One turn moves each row of this set onto another row. After a few examples, where does it send each row asked below?
movuk: [ -6.6  46.4   5.1  -9.6  13.1  -2.3   0.0   6.1   8.4 -16.0 -16.2   4.7
   1.7  -1.9   4.5   3.4   1.1   3.9   2.5]
Badu: [ -3.3 -15.8  12.4  21.5  33.6  -2.7 -24.8  -4.2  -8.0 -19.3  -9.8  20.2
   0.8  -2.5  11.1   6.3 -18.8  -1.0   4.9]
goge: [  3.2  -2.9   8.6  34.6 -30.4   8.7 -11.1  19.6  10.1 -22.3   9.1   0.9
  -3.8 -15.0  20.0 -11.8  22.2 -14.9  -8.5]
kamin: [ -3.9  -9.6  10.8 -33.0 -27.0 -16.9 -22.9   7.8 -12.1  -1.5   2.4  15.1
  -4.2  21.5 -28.4  14.3  -2.7  -9.9  -9.8]
Dinup: [-13.7 -15.9   0.3  13.0 -26.2 -22.1  30.3  19.5 -22.2  -1.1  12.7  -0.6
  -7.7  -0.6 -21.0  12.6   9.6  -0.6 -12.4]
Zusu: [ 23.1  47.3  11.7   3.1  13.8  -9.6  -6.9   0.1  10.1 -11.8   5.6   9.4
  -3.8   6.1 -14.0  -3.8   4.7  -8.6  11.1]
Leru: [  1.9   4.5  -4.9  33.6 -34.7  -1.7  -0.1  13.2  15.4  -1.5   3.7   0.4
   1.8 -28.4  12.1  14.8  15.3 -15.9  -6.9]
Dagen: [-23.7 -29.0  -3.5   6.0 -26.7 -11.4  29.5  21.3  -8.6  -9.6  -0.5  -6.0
  -2.6  -3.4  -9.2   9.4   1.2   6.4  -0.2]
lup: [  1.1  34.5  15.8  -9.4  13.3   5.5  -4.3   5.5  20.6 -24.3 -13.1   4.4
   2.2  -2.3   4.2  -8.3  -3.6   6.3  16.2]
Ligo: [  8.8  -2.5  18.6  28.0  32.6 -15.1 -22.6  -8.8 -17.5  -4.8   5.5  26.0
  -2.9  -5.7  -7.0  15.2 -13.0  -7.2  -3.1]
fafo: [  3.0 -12.9  13.2 -30.6 -26.4 -15.1 -27.3   7.7  -9.3  -6.4   6.9  15.0
  -6.7  25.5 -29.3   6.9  -2.4 -11.8  -3.9]
fasuv: [ -0.9  -1.9  -8.4  33.3 -32.9   4.9  -6.3  17.6  15.4 -15.2   0.9  -3.0
   0.4 -17.4  22.9   2.1  16.7 -16.6  -4.5]
savi: [  6.8 -35.4  10.0  19.0 -22.9 -11.0  15.5  19.5  -6.3 -20.8  22.6  -1.4
 -11.2  13.0 -20.3 -14.8   7.0  -5.5  11.7]
fel: [  1.0 -19.7  12.5 -32.5 -26.8 -10.1 -28.7   8.2  -3.4 -10.4   2.6  12.9
  -5.3  25.4 -25.0   3.9  -5.7  -9.5   1.8]
taror: [  5.0 -20.0   8.8  21.6 -23.9 -22.0  21.3  18.2 -21.0  -7.9  26.8   1.8
 -12.8   8.8 -28.1  -1.8  13.1  -7.8  -5.1]
Ter: [ -9.7  -8.4   2.6  19.7  32.5  -8.8 -19.2  -5.0 -12.0  -9.4 -14.8  19.4
   2.6  -6.5  10.6  19.7 -19.5  -1.7  -1.0]
Kolaf: [ -9.7 -12.8   7.2 -37.1 -28.2 -13.3 -21.9   8.8  -7.5  -3.9  -4.4  12.5
  -2.4  18.9 -23.1  15.6  -6.1  -6.1  -6.3]
nafot: [  8.6 -12.6  22.5  26.6  34.1  -7.0 -27.2  -6.4 -11.2 -15.8   2.6  24.3
  -3.1  -1.8   0.3   3.3 -15.2  -4.1   4.1]
fes: [ 19.6  35.4  19.6  -1.3  13.5   0.9  -8.5   2.0  21.5 -21.3   0.4   7.6
  -1.2   3.0  -7.9 -12.3  -1.2  -1.7  21.6]
Pag: [  7.4   7.7  14.3  35.0 -34.4  -2.7  -1.2  12.8  10.3  -0.9  15.5   5.5
  -0.5 -33.1   2.7   9.4  19.3 -13.5 -12.5]
gif: [  7.3  54.2   3.3  -1.7  13.3 -11.1  -1.2   3.1   2.2  -8.1  -4.5   8.1
  -1.9   3.6  -6.3   5.6   6.2  -6.0  -0.9]
zav: [  8.6   2.9  22.5  35.8 -31.5   3.4  -7.8  16.9   6.4 -14.0  18.7   5.6
  -4.3 -24.0   7.4  -6.8  24.0 -13.0 -13.1]
Mem: [ -1.8  -0.4   6.4  24.1  31.6 -15.9 -17.7  -8.4 -17.9  -0.5  -5.5  22.9
   0.5  -8.6   0.0  25.0 -15.6  -4.9  -6.1]
gop: [ -6.5 -19.5   9.0 -36.0 -26.8  -9.8 -25.1   8.7  -2.0  -8.6  -4.3  11.6
  -2.0  21.3 -20.7   8.9  -8.5  -6.1   1.1]
moso: [-10.6 -41.4   2.2  10.1 -24.7  -5.2  21.0  21.1   1.6 -21.6   5.3  -6.6
  -5.7   5.3  -8.2  -7.5  -0.7   3.7  14.4]

goge goes to Pag
Ligo goes to Ter
Where do these go?
lup goes to Zusu
Dinup goes to moso
Kolaf goes to fel

One turn moves each row of this set onto another row. After a few examples, where does it send each row asked below?
Tenek: [-14.4  16.3  -2.2  26.7  37.0  16.6  -6.2  40.7 -23.4  45.6  52.0  -6.4
   2.3   2.3 -13.4 -55.5  -7.3  -2.3   7.0  -1.0  16.4  23.2  -3.5  33.9
 -19.6 -32.9]
fogid: [-18.0   1.4  -1.5 -26.4  10.9  27.9 -23.8  50.2 -27.9  16.1  36.6  -7.0
  -7.4  -2.7  28.2 -28.1  -5.2   9.6   4.8 -11.7   0.3  30.4  -8.0  51.3
   0.0   3.0]
lakud: [-10.1   2.1   6.5 -14.1  13.7  35.1 -26.5  43.0 -22.5  32.6  14.4  -1.6
   6.9 -15.1  19.1 -33.3   2.7  12.7  -4.3   5.6  -4.2   1.9 -37.8   9.0
  -7.6  -5.9]
doliv: [ -8.0   0.7  -8.8  -9.2  -6.1  35.8  -1.9  24.4  -8.8  37.7  46.0  14.7
 -26.9  -3.5   2.1 -22.6   9.5 -40.8   3.8  -6.6  23.4  17.2   3.0  58.7
 -30.8 -41.1]
zef: [-43.1   6.0  13.4 -22.8 -26.2  11.9 -13.4  47.0 -20.1  35.5  13.8   8.9
   6.8  -0.9 -13.2  -6.4 -20.4 -29.7   8.8  -0.3  13.3  47.6 -40.6   3.8
 -20.9 -39.2]
Doko: [ -6.9  -4.7  -7.9 -33.0  -1.8  23.1 -19.0  50.8 -45.9  17.9   7.5 -12.9
  22.6  16.2  12.8   5.6  -0.2   1.8  23.3 -13.8  -9.1   8.8 -22.0  16.2
 -28.8 -27.4]
mupab: [-20.5  -4.5   1.2   9.5 -13.2   4.0  14.7  18.5  -4.1  24.5  43.1  -0.9
  -3.8  21.2 -16.5 -14.5  11.0 -28.7   9.4 -32.9   4.7  22.2   7.2  23.2
 -22.7 -54.8]
Gepip: [-32.5   4.0  20.0 -32.9  -6.7  10.5   3.7  35.6 -36.2  38.4   6.2  -2.1
  -0.7  -4.9   9.0 -11.1 -20.1 -30.8  -0.3 -25.7   4.5  59.8  -9.3  43.5
 -21.4 -38.8]
ruve: [ -8.1   5.0   0.3  -6.9   2.8  24.6  -6.7  24.6 -12.8  41.2  28.6  14.6
 -41.1   1.1   8.3 -21.0   6.6 -36.7  16.1  -1.2  22.9  13.5  -4.3  60.9
 -32.8 -40.1]
valu: [-35.6  22.6  -8.4  23.2  19.4  23.6   5.0  45.9  -2.3  41.4  31.4  15.9
  17.6  -4.0  -7.4 -28.6 -20.0   6.5   3.2  12.1  28.5  10.8   2.7  31.6
 -18.5 -24.6]
gifo: [ -7.4  21.2  -2.8  13.1  -7.7  31.8 -10.7  30.4 -11.7  29.7  48.1  -9.0
  35.3   4.0 -18.4 -25.9  11.5  -7.0   8.5  -5.6  14.2  16.0 -13.5   2.6
 -39.9 -56.4]
ronep: [-20.8  -0.2  -7.4   8.6   7.9  -1.7  17.2  20.8  -1.2  42.2  40.5   7.8
  -9.7  10.3 -22.6 -25.4   9.2 -27.7   3.9 -36.9   1.7  19.3   3.0  21.8
 -25.1 -43.0]
fasi: [ -7.5  -2.9 -20.1 -10.3  -1.0  23.8  -7.6  15.7  -4.3  54.7  20.1  25.0
 -17.7 -13.6 -19.0 -14.7  11.5 -22.1   4.5  -0.9  13.4   3.8 -24.8  16.7
 -30.0 -56.5]
navun: [ -4.8   0.6  -1.1 -25.8  19.2  27.9 -20.5  32.9 -31.3  45.9   8.5 -11.0
  18.9  -7.9  21.5 -27.4   6.5 -12.1  -3.7  -4.9 -18.0   2.8 -17.8  12.2
 -26.2  -9.7]
pufa: [-10.7  10.2   6.7  26.9   2.9  18.0 -15.9  32.5 -23.9  25.2  38.5 -10.0
  22.9  12.1 -20.6 -31.7  -3.4   5.6  19.3  11.8  14.2  15.4 -21.6   3.2
 -16.8 -63.8]
fibev: [-21.6  -0.5  13.3  -4.0   1.8  49.7 -13.0  36.4 -23.6  33.0  22.1  -6.8
   0.9 -23.5  11.9 -33.6   2.3  17.9   9.4  13.1  -1.6   7.8 -37.5  10.4
  -4.8 -10.7]
mon: [-11.8   2.8  -3.3  -8.3  -6.3  17.8 -11.8  22.6 -18.3  28.1  17.2  22.6
 -27.2  -0.3  -1.3   8.5   0.2 -24.3  48.3  -5.6  17.8  19.1 -13.0  42.2
 -24.6 -58.7]
duli: [-25.3   4.2  11.4 -25.5   4.5  11.2   5.6  70.9 -25.9  51.2   8.7   4.6
  -2.7  -2.4  -5.8 -33.5 -11.5 -37.5 -11.1 -10.2  11.5  32.2 -28.6  27.0
 -41.3 -19.8]
kamot: [-18.1   3.0  19.5  18.6   1.0  24.4  -5.0  32.3 -39.1  23.4  26.7 -16.5
  10.9  13.7 -14.8 -38.6  -1.0  13.8  27.6  22.1  14.1  17.3 -21.8  13.3
 -20.6 -62.9]
mil: [-29.9   0.9  -7.9 -23.6   9.4  32.1 -16.3  48.9 -24.5  23.4  43.2  -6.1
 -17.3 -12.9  12.0 -34.7  -1.4  19.5  14.8   1.9   1.9  33.4 -11.7  46.1
   0.2   2.4]
feli: [-14.9  -4.1   2.7 -22.1  -7.4  29.9 -23.8  47.3 -37.7   2.8  12.6  -7.0
   8.6   7.6  16.4   2.9  -6.0  26.8  21.7  -9.1   0.7  19.5 -33.1  21.3
  -2.9 -26.6]
Lukan: [-18.6  10.9  -5.0  12.7  12.1   6.5 -11.3  24.9 -35.3  20.0  48.1 -13.7
   4.6  20.7 -11.4 -22.9 -13.4  14.4  21.2 -12.0  17.1  46.3   5.7  45.6
  -7.2 -61.0]
zel: [ -6.7   3.6  -7.8  -9.7   0.7  14.9 -17.2  21.7  -6.2  47.3  12.6  23.2
 -28.9  -3.8  -9.9 -17.2  12.2 -24.5  17.4  10.9  17.3  -0.2 -28.9  23.7
 -35.6 -54.0]
babug: [-38.4   9.3  12.6 -16.5  -4.8  19.3   1.0  54.8 -20.3  53.9  18.8   5.2
  -9.7  -1.6  -7.0 -30.3 -18.2 -33.5 -18.9  -6.2  20.3  40.8 -37.9  23.4
 -34.1 -17.3]
sapav: [-14.1 -11.5  12.6 -31.6  -3.0  14.4  -1.5  54.6 -13.2  13.4  12.4   4.5
 -11.2  14.1  -1.3 -11.0   8.1 -26.7   2.2 -36.4 -21.1  28.7 -13.3  33.8
 -24.5  -6.7]
Rol: [-25.0  10.6   7.8  17.4  34.1  17.5  -3.5  36.5 -31.2  45.7  41.0  -4.2
  -3.5  -7.5 -12.3 -63.2  -4.2   3.9  24.5  14.6   8.0  24.5  -5.5  28.2
 -17.1 -32.9]
nul: [-29.8   2.8  16.9 -32.3 -27.6   5.5 -15.4  53.0 -19.9  28.9   7.2   4.8
  15.6  -4.2  -7.0 -14.2  -9.8 -38.5  11.9   2.8   3.8  40.4 -26.4   5.7
 -23.6 -45.2]
Digi: [-13.3   0.9 -10.8 -41.4   8.5  19.3 -26.5  45.9 -35.6  22.1  33.4 -14.5
  10.0   8.1  27.9 -19.9   1.3 -16.8  12.7 -13.0 -10.8  25.9   8.8  44.8
 -17.9  -5.1]
teso: [-14.2  19.0 -17.8  -3.8   2.8  15.5  -7.8  16.6 -22.3  25.4  48.8  -8.7
  20.6  10.7 -14.1  -8.5   0.6  10.0  12.3 -31.7  12.6  46.9   5.1  32.7
 -27.6 -60.7]
Vogit: [-12.8 -13.1  20.2 -27.0  -6.0  17.5  -2.9  36.2 -15.4  17.9  -2.0   3.7
  -0.7   6.2  -1.7  -2.7   7.5 -21.6   4.2 -35.2 -27.8  25.6 -23.5  16.9
 -21.6 -19.4]
tupi: [-23.5  -5.0  27.5  -8.1  21.9  22.1 -39.2  32.9 -31.6  30.9   8.1   8.8
  13.8 -17.9  -2.8  -9.2  -9.5   9.2  -1.4  16.0  -6.0  -2.1 -23.9  32.4
 -26.3 -21.1]
Bof: [-39.2  17.5 -14.2  10.6   9.3  13.6   2.1  26.5 -10.9  28.8  29.7   7.1
  11.8   9.5  -3.3 -11.4 -22.0  21.7  -0.1   0.8  28.8  31.3  13.8  50.1
 -10.5 -40.6]
buz: [-24.5  -8.5  -0.4 -18.5 -15.7  37.4 -10.9  41.8 -38.2   8.3  21.7 -14.2
  -6.3   4.7   5.9  -4.2  -1.1  37.4  19.9   1.3   6.3  25.8 -33.0  29.4
  -4.1 -28.5]
Vabaz: [-28.9  -3.3  17.6 -20.6  20.4  15.3 -44.5  44.9 -27.9  21.1  30.3   5.5
   1.2 -10.2   3.1 -19.4  -9.6   1.0  -2.0  14.1   0.1  13.9  -0.7  60.9
 -23.3  -7.6]
Dutuf: [-14.2  -9.2  17.0 -30.3  -2.1  15.1 -10.2  43.0  -1.6  23.1  10.1   6.3
  -3.0   1.3  -2.0 -21.5  13.2 -34.5  -2.1 -23.8 -28.6  22.7 -17.2  17.1
 -20.4  -7.2]
romem: [-18.3  -1.7   1.2  17.5  -3.0   7.9  17.2  32.4  -2.4  32.3  38.2   8.2
   2.1  11.2 -23.8 -17.9   9.7 -34.3  18.3 -29.6   2.2   8.6  -4.1   6.3
 -25.7 -48.0]
zenep: [-25.5 -10.3  20.8 -15.6   7.6  18.9 -37.2  48.8 -43.3   7.2  14.9   3.4
   9.3   4.2  -4.5  10.1 -13.8  13.9  13.5   5.5   2.5  10.9 -15.1  52.9
 -29.8 -26.5]
ligom: [-10.5  -2.4 -13.3  -7.1  -9.1  30.4   1.8  31.1 -20.3  27.5  29.6  25.6
 -15.0  -4.8 -11.7  12.4  -2.9 -25.5  44.2 -19.4  17.6  19.3  -9.7  37.1
 -26.1 -59.2]
zafi: [-11.7  27.3 -14.1  13.1  27.9  27.8   1.8  41.2 -18.1  44.5  58.6  -1.4
  17.2  -6.2 -13.8 -36.6   0.8  -9.4   9.1 -26.3  13.5  28.0   3.7  31.7
 -39.3 -29.1]
voz: [-28.7   3.3  -1.9  -2.6  10.8   5.3  -7.4  30.9 -40.8  20.9  42.0 -14.1
  -8.8  19.9 -14.6 -37.6  -5.2  22.1  26.2   5.9  15.5  46.5   3.3  46.9
 -12.0 -53.8]
ruked: [-33.8  17.4   0.7  20.2 -10.9  24.9  -3.6  28.8  -5.2  20.0  24.0   6.7
  30.9   8.5  -4.4 -10.5 -16.1  11.2   6.9  20.2  27.9  12.6  -1.2  23.0
 -13.1 -50.7]
tafe: [-45.1   8.6  19.2 -21.5 -11.2  18.9   1.0  37.3 -29.9  38.0  21.2   1.7
  -6.6  -1.0   5.1  -7.9 -27.7 -33.2   1.0 -21.3  13.7  65.4 -20.0  41.0
 -18.6 -30.4]

Lukan goes to feli
Doko goes to gifo
Where do these go?
nul goes to fasi
mupab goes to Vogit
zef goes to zel
voz goes to buz
valu goes to Vabaz

